Here are some points:
[16 0 22 -45 96 -21 -13 67 3 33 -49 -39 20 -32 -20 11 -15 -28 -33 19 -2 35 -31]
[-87 -14 -18 28 114 -27 -4 122 -26 -7 104 -53 -4 31 -7 -25 -30 -124 -54 76 -111 -25 -56]
[47 80 -12 51 -127 -4 74 -38 -1 18 -22 7 -23 33 17 -19 -12 41 88 68 59 -13 88]
[-63 -80 -8 26 36 13 -71 34 4 -14 50 13 28 -6 3 -26 43 -17 -48 -58 -34 0 -72]
[-20 18 -16 42 -80 14 40 -5 -7 -22 53 27 10 19 26 0 -4 -4 49 28 -1 -26 9]
[-21 -91 -32 41 -127 76 -80 -127 17 -103 53 98 6 -19 36 -7 79 113 36 -127 59 -2 -28]
[27 17 30 -41 46 -12 3 16 0 25 -58 -22 7 -22 -23 27 1 21 -10 18 12 33 -10]
[10 8 8 -20 28 1 -5 35 -1 14 -29 -19 23 -17 -5 16 -1 14 -6 17 6 20 -20]
[7 -41 -11 10 -50 32 -21 -92 0 -36 6 59 -26 0 0 -6 23 43 7 -81 22 -12 11]
[4 -69 30 -67 127 19 -78 27 17 2 -61 -6 34 -59 -28 23 35 25 -80 -72 5 51 -79]
[-57 63 -39 82 -101 43 127 33 -73 -99 127 48 1 38 33 33 -37 -46 98 114 -39 -54 11]
[31 -59 3 -27 15 0 -93 -127 35 2 -61 30 -44 -5 -34 -15 33 25 -54 -127 22 0 27]
[-6 -62 36 -67 127 11 -82 23 7 9 -50 -8 29 -51 -22 32 33 20 -80 -70 11 46 -83]
[11 38 -16 15 -52 -4 49 -24 -10 -6 27 5 -31 28 4 -13 -28 -20 28 37 -4 -20 40]
[-14 -18 -6 23 -61 50 20 4 -12 -41 44 50 35 -17 37 32 28 50 44 -24 29 -2 -36]
[-23 18 -10 6 40 -10 63 50 -25 -32 52 -6 3 0 2 19 -47 -47 4 62 -48 -11 -10]
[-1 -22 -3 3 -7 12 -34 -40 6 -15 9 24 -6 -2 -5 -8 13 11 -15 -50 6 0 2]
[-39 -40 -9 8 43 8 -28 -18 -4 -35 42 17 -18 13 -7 -5 -1 -38 -40 -45 -35 -7 -15]
[50 35 7 -12 -49 -2 7 -38 11 17 -58 -1 2 -6 2 7 9 48 28 2 43 12 38]
[-32 17 -22 42 -44 -1 34 38 -12 -7 59 -7 9 20 19 -11 -11 -28 25 44 -19 -27 -2]
[32 11 -2 -14 -43 -15 -22 -95 4 0 -48 2 -33 22 -10 -15 3 26 1 -45 37 1 57]
[27 114 -44 69 -127 -24 127 -76 -26 -12 82 -2 -91 73 5 -32 -84 -54 105 101 -6 -74 127]
12 more points follow, each with its number after it:
[-46 -71 -7 14 58 12 -74 21 20 -27 32 -3 14 -6 6 -14 20 -11 -50 -54 -28 5 -51] 0
[30 107 -42 13 -20 -67 103 -102 -38 8 76 -12 -127 127 -59 -63 -127 -127 40 87 -97 -91 127] 1
[17 -25 11 -32 14 18 -32 -31 6 -7 -40 7 8 -27 -19 3 24 27 -17 -51 31 22 -13] 2
[-26 11 5 13 -12 -7 13 65 -3 8 30 -26 17 9 18 -12 -6 -20 11 44 -17 -11 -28] 3
[-5 42 -24 48 -116 6 64 -21 -17 -10 51 24 -11 32 28 -12 -19 4 67 32 2 -33 39] 4
[58 -9 35 -71 84 1 -39 -14 24 21 -126 -21 31 -46 -25 38 27 60 -24 -39 40 55 -21] 5
[-99 -7 -34 65 -2 1 32 127 -28 -15 127 -22 23 30 36 -26 -29 -65 14 85 -65 -37 -49] 6
[-16 9 32 -33 75 -22 36 63 -24 0 11 -34 -2 8 -14 18 -32 -59 -22 68 -40 12 -17] 7
[-2 -31 13 -26 63 -17 -77 10 29 35 -60 -37 15 -29 -11 -16 28 8 -52 -34 4 26 -29] 8
[28 58 -7 21 -91 -10 49 -32 -5 26 -15 -9 0 11 13 -3 -16 19 55 41 33 -15 45] 9
[33 9 53 -97 127 -25 7 86 -20 30 -95 -75 15 -39 -47 52 -21 -31 -72 36 -34 65 -54] 10
[70 -17 48 -81 82 3 -75 -24 43 57 -127 -33 33 -79 -20 20 57 101 -44 -73 74 82 -37] 11
Which of these numbered points is nearest to each point below by angle, seen from the average point of the first points? Its number follows each.
[6 33 -8 3 -5 -17 22 -27 -7 10 15 -1 -41 28 -12 -11 -32 -38 6 23 -23 -20 45] > 1
[-6 12 13 -13 49 -12 20 60 -16 -1 7 -25 15 -13 -3 11 -13 -26 1 44 -14 5 -5] > 7
[9 -58 -13 42 -106 26 -73 -91 34 -14 11 68 -6 -11 21 -36 42 69 24 -119 54 -14 16] > 2
[-4 -51 12 -33 106 -22 -124 26 39 67 -82 -47 39 -37 -20 -21 35 11 -90 -36 4 40 -48] > 8
[-17 89 -7 16 -5 -25 119 127 -20 17 27 -53 28 -3 32 11 -45 -51 48 127 -33 -8 -24] > 3
[-5 -10 -2 1 18 -3 -20 -3 8 3 5 0 -7 1 -1 -6 3 -11 -7 -12 -5 -8 -7] > 8
[-40 35 -27 87 -127 26 90 5 -21 -41 105 53 18 38 51 -16 -11 17 96 48 9 -52 12] > 4
[25 -6 45 -77 127 -22 -3 57 -11 18 -65 -45 9 -37 -36 37 -10 -23 -58 35 -26 46 -32] > 10
[9 -9 5 -17 36 -11 -29 -7 12 10 -30 -11 -3 -6 -14 1 3 -1 -24 -14 4 9 -3] > 8
[-4 23 -18 31 -48 -7 39 -37 -10 -5 44 -4 -44 40 0 -17 -46 -50 27 31 -30 -26 57] > 1
[-72 -2 -37 78 -53 10 28 65 -20 -31 113 4 16 27 31 -27 -10 -44 24 53 -30 -34 -36] > 6
[80 89 4 1 -91 -41 52 -96 16 50 -63 -30 -59 38 -24 -17 -21 16 45 37 39 -13 124] > 9
[-35 1 -18 28 -23 5 20 14 -10 -27 61 9 -4 22 5 -6 -17 -32 19 20 -30 -30 1] > 6
[18 28 -19 18 -42 -31 18 -51 21 35 -13 -4 -57 53 -6 -33 -37 -22 -4 26 6 -16 73] > 1
[8 -93 2 0 0 12 -127 -120 55 23 -66 18 -16 -15 -5 -33 64 52 -63 -127 52 26 9] > 2
[11 -17 4 -25 56 -15 -29 -32 15 7 -38 -9 -28 -5 -33 -13 -9 -8 -50 -31 -2 13 8] > 8
[2 -56 32 -53 111 10 -64 28 15 -7 -49 -3 30 -37 -13 20 30 14 -56 -59 9 43 -64] > 8
[119 48 34 -96 68 -19 42 -68 -13 7 -127 -4 -6 -38 -50 66 -13 68 -5 -13 51 64 39] > 5
[20 98 30 -22 -22 -18 112 127 -21 35 -29 -71 90 -45 58 60 -20 52 70 127 45 33 -20] > 3
[-18 13 -21 26 -31 -11 3 -2 -5 12 41 -10 -17 22 9 -27 -5 -35 10 16 -26 -23 17] > 1
